In the data rows, the value 128 means zero.
Here are some points, each followed by its number:
[127, 132, 159, 107, 185, 181, 139, 91, 128, 122, 132, 72, 136, 124, 112, 108, 117, 161, 128, 90, 123, 116, 106, 130, 171, 146, 99, 117, 109, 114, 127, 104, 171, 143, 122, 192] 0
[135, 120, 157, 130, 108, 197, 136, 107, 129, 117, 133, 144, 136, 80, 119, 175, 119, 206, 113, 83, 116, 120, 97, 115, 103, 149, 103, 128, 124, 76, 106, 167, 139, 117, 123, 164] 1
[106, 76, 120, 134, 213, 179, 135, 122, 131, 131, 109, 113, 105, 92, 131, 136, 130, 109, 130, 146, 112, 96, 156, 152, 173, 119, 135, 130, 165, 111, 147, 136, 108, 107, 150, 99] 2
[154, 173, 151, 112, 55, 106, 144, 104, 110, 138, 104, 159, 122, 162, 126, 132, 117, 154, 106, 74, 174, 165, 99, 119, 77, 135, 142, 122, 97, 129, 101, 128, 173, 109, 153, 127] 3
[111, 133, 114, 138, 205, 91, 132, 114, 126, 135, 114, 89, 136, 121, 138, 115, 119, 91, 106, 105, 153, 149, 140, 136, 167, 138, 133, 107, 170, 169, 137, 66, 139, 123, 130, 136] 4
[127, 101, 106, 132, 77, 117, 134, 130, 108, 135, 124, 171, 144, 166, 130, 115, 106, 86, 155, 138, 161, 121, 184, 133, 150, 125, 119, 168, 133, 117, 158, 175, 80, 143, 101, 91] 5
[134, 132, 101, 126, 27, 107, 120, 137, 115, 127, 139, 181, 122, 149, 120, 160, 137, 108, 100, 136, 160, 100, 183, 94, 123, 111, 117, 115, 110, 131, 165, 117, 138, 185, 146, 143] 6
[110, 161, 120, 107, 106, 178, 118, 161, 138, 115, 128, 122, 90, 130, 145, 126, 142, 203, 147, 88, 76, 153, 93, 139, 110, 125, 131, 84, 116, 122, 100, 159, 166, 129, 107, 142] 7
[146, 81, 127, 139, 189, 89, 120, 86, 153, 144, 145, 84, 122, 114, 159, 107, 106, 154, 137, 95, 158, 149, 116, 110, 125, 185, 123, 94, 118, 114, 134, 136, 102, 151, 129, 163] 8
[121, 123, 128, 124, 237, 111, 113, 84, 135, 128, 139, 93, 124, 126, 123, 106, 103, 93, 118, 113, 158, 123, 131, 165, 183, 135, 97, 115, 161, 160, 146, 96, 141, 125, 126, 152] 9
[131, 139, 129, 135, 174, 139, 144, 191, 146, 122, 115, 76, 108, 120, 146, 133, 121, 107, 114, 133, 123, 140, 142, 169, 158, 98, 141, 97, 130, 132, 137, 103, 150, 108, 116, 49] 10
[169, 112, 129, 142, 91, 174, 115, 182, 111, 118, 133, 90, 132, 139, 120, 154, 142, 98, 121, 144, 200, 94, 116, 118, 118, 90, 113, 183, 94, 111, 130, 166, 118, 144, 132, 127] 11
[121, 144, 151, 156, 188, 151, 135, 112, 145, 132, 105, 119, 161, 123, 98, 106, 119, 59, 120, 116, 101, 140, 119, 114, 134, 164, 127, 162, 108, 102, 71, 128, 142, 118, 149, 177] 12
Which point above is nearest to each new point, looking only along the 4 directions in which the numbered points spread most? Its number follows each.
[106, 144, 137, 139, 48, 159, 123, 136, 111, 131, 146, 116, 127, 108, 135, 98, 135, 137, 115, 156, 107, 110, 144, 127, 127, 114, 118, 216, 108, 144, 140, 113, 105, 174, 129, 137] 11
[106, 115, 137, 106, 200, 171, 163, 48, 133, 135, 136, 142, 158, 105, 108, 116, 113, 69, 142, 147, 123, 66, 110, 137, 134, 113, 131, 165, 137, 139, 158, 138, 134, 120, 120, 141] 12
[143, 159, 129, 148, 169, 161, 133, 130, 152, 127, 158, 90, 126, 147, 101, 104, 132, 71, 113, 65, 134, 113, 115, 131, 157, 109, 122, 140, 121, 111, 111, 157, 137, 133, 111, 134] 12
[137, 147, 115, 109, 116, 132, 138, 135, 136, 120, 100, 218, 119, 136, 92, 128, 140, 144, 123, 176, 137, 151, 150, 111, 70, 181, 101, 138, 110, 111, 111, 104, 143, 168, 140, 77] 6
[123, 120, 138, 128, 55, 104, 111, 118, 114, 106, 118, 204, 142, 158, 132, 110, 155, 101, 108, 104, 126, 134, 172, 99, 151, 153, 151, 98, 136, 104, 144, 121, 113, 169, 137, 119] 6
[154, 151, 131, 110, 105, 93, 130, 137, 122, 136, 139, 109, 162, 99, 139, 131, 154, 125, 102, 123, 93, 150, 105, 96, 162, 59, 138, 183, 139, 128, 129, 115, 150, 132, 130, 109] 11
[144, 157, 109, 104, 95, 105, 104, 106, 115, 117, 109, 125, 133, 143, 164, 108, 148, 68, 150, 198, 156, 152, 160, 145, 123, 164, 139, 82, 119, 118, 167, 102, 77, 164, 144, 129] 5
[138, 101, 119, 121, 115, 105, 145, 124, 100, 151, 122, 137, 109, 128, 139, 152, 130, 109, 161, 147, 113, 158, 110, 91, 86, 150, 141, 163, 123, 183, 141, 85, 148, 118, 129, 76] 6
[123, 111, 165, 131, 101, 151, 145, 112, 143, 148, 129, 97, 124, 122, 99, 128, 119, 201, 121, 151, 141, 150, 81, 121, 100, 165, 135, 139, 110, 107, 133, 149, 90, 85, 114, 149] 1
[166, 166, 128, 121, 65, 100, 172, 110, 104, 132, 140, 95, 135, 150, 130, 136, 134, 144, 117, 139, 120, 145, 127, 105, 73, 75, 135, 224, 121, 123, 128, 122, 103, 141, 119, 143] 6
[92, 125, 157, 123, 136, 103, 154, 137, 99, 115, 119, 174, 143, 129, 113, 147, 156, 174, 113, 108, 105, 163, 117, 108, 126, 176, 134, 133, 148, 125, 129, 72, 120, 100, 120, 91] 8
[118, 144, 128, 130, 155, 133, 104, 138, 108, 142, 137, 185, 167, 168, 105, 147, 113, 114, 121, 159, 116, 158, 162, 86, 83, 143, 126, 166, 121, 107, 89, 30, 121, 130, 130, 132] 8
[119, 155, 114, 122, 205, 109, 122, 186, 135, 124, 122, 131, 152, 156, 113, 98, 129, 119, 130, 123, 108, 147, 148, 125, 114, 103, 142, 107, 110, 170, 93, 162, 134, 89, 128, 100] 10
[165, 104, 105, 126, 67, 128, 110, 132, 166, 133, 130, 167, 101, 152, 125, 128, 87, 108, 143, 164, 98, 106, 197, 87, 153, 140, 122, 174, 122, 102, 172, 106, 111, 146, 142, 103] 5
[127, 142, 142, 142, 125, 134, 141, 120, 115, 129, 138, 127, 132, 127, 181, 96, 117, 208, 150, 156, 113, 131, 117, 129, 88, 152, 125, 39, 121, 128, 137, 139, 124, 89, 94, 88] 7
[126, 103, 104, 116, 70, 113, 128, 95, 130, 136, 135, 158, 150, 131, 158, 120, 158, 73, 127, 101, 168, 163, 123, 185, 114, 145, 137, 107, 128, 106, 128, 149, 112, 135, 135, 103] 6
[189, 161, 156, 109, 67, 91, 134, 129, 101, 116, 133, 121, 120, 140, 94, 118, 121, 186, 131, 162, 132, 120, 167, 123, 156, 111, 107, 127, 113, 106, 144, 174, 111, 79, 155, 122] 11
[141, 129, 109, 141, 99, 90, 104, 84, 139, 150, 105, 134, 112, 99, 127, 107, 148, 89, 181, 91, 160, 143, 168, 153, 157, 129, 121, 148, 131, 127, 172, 120, 127, 137, 127, 95] 5
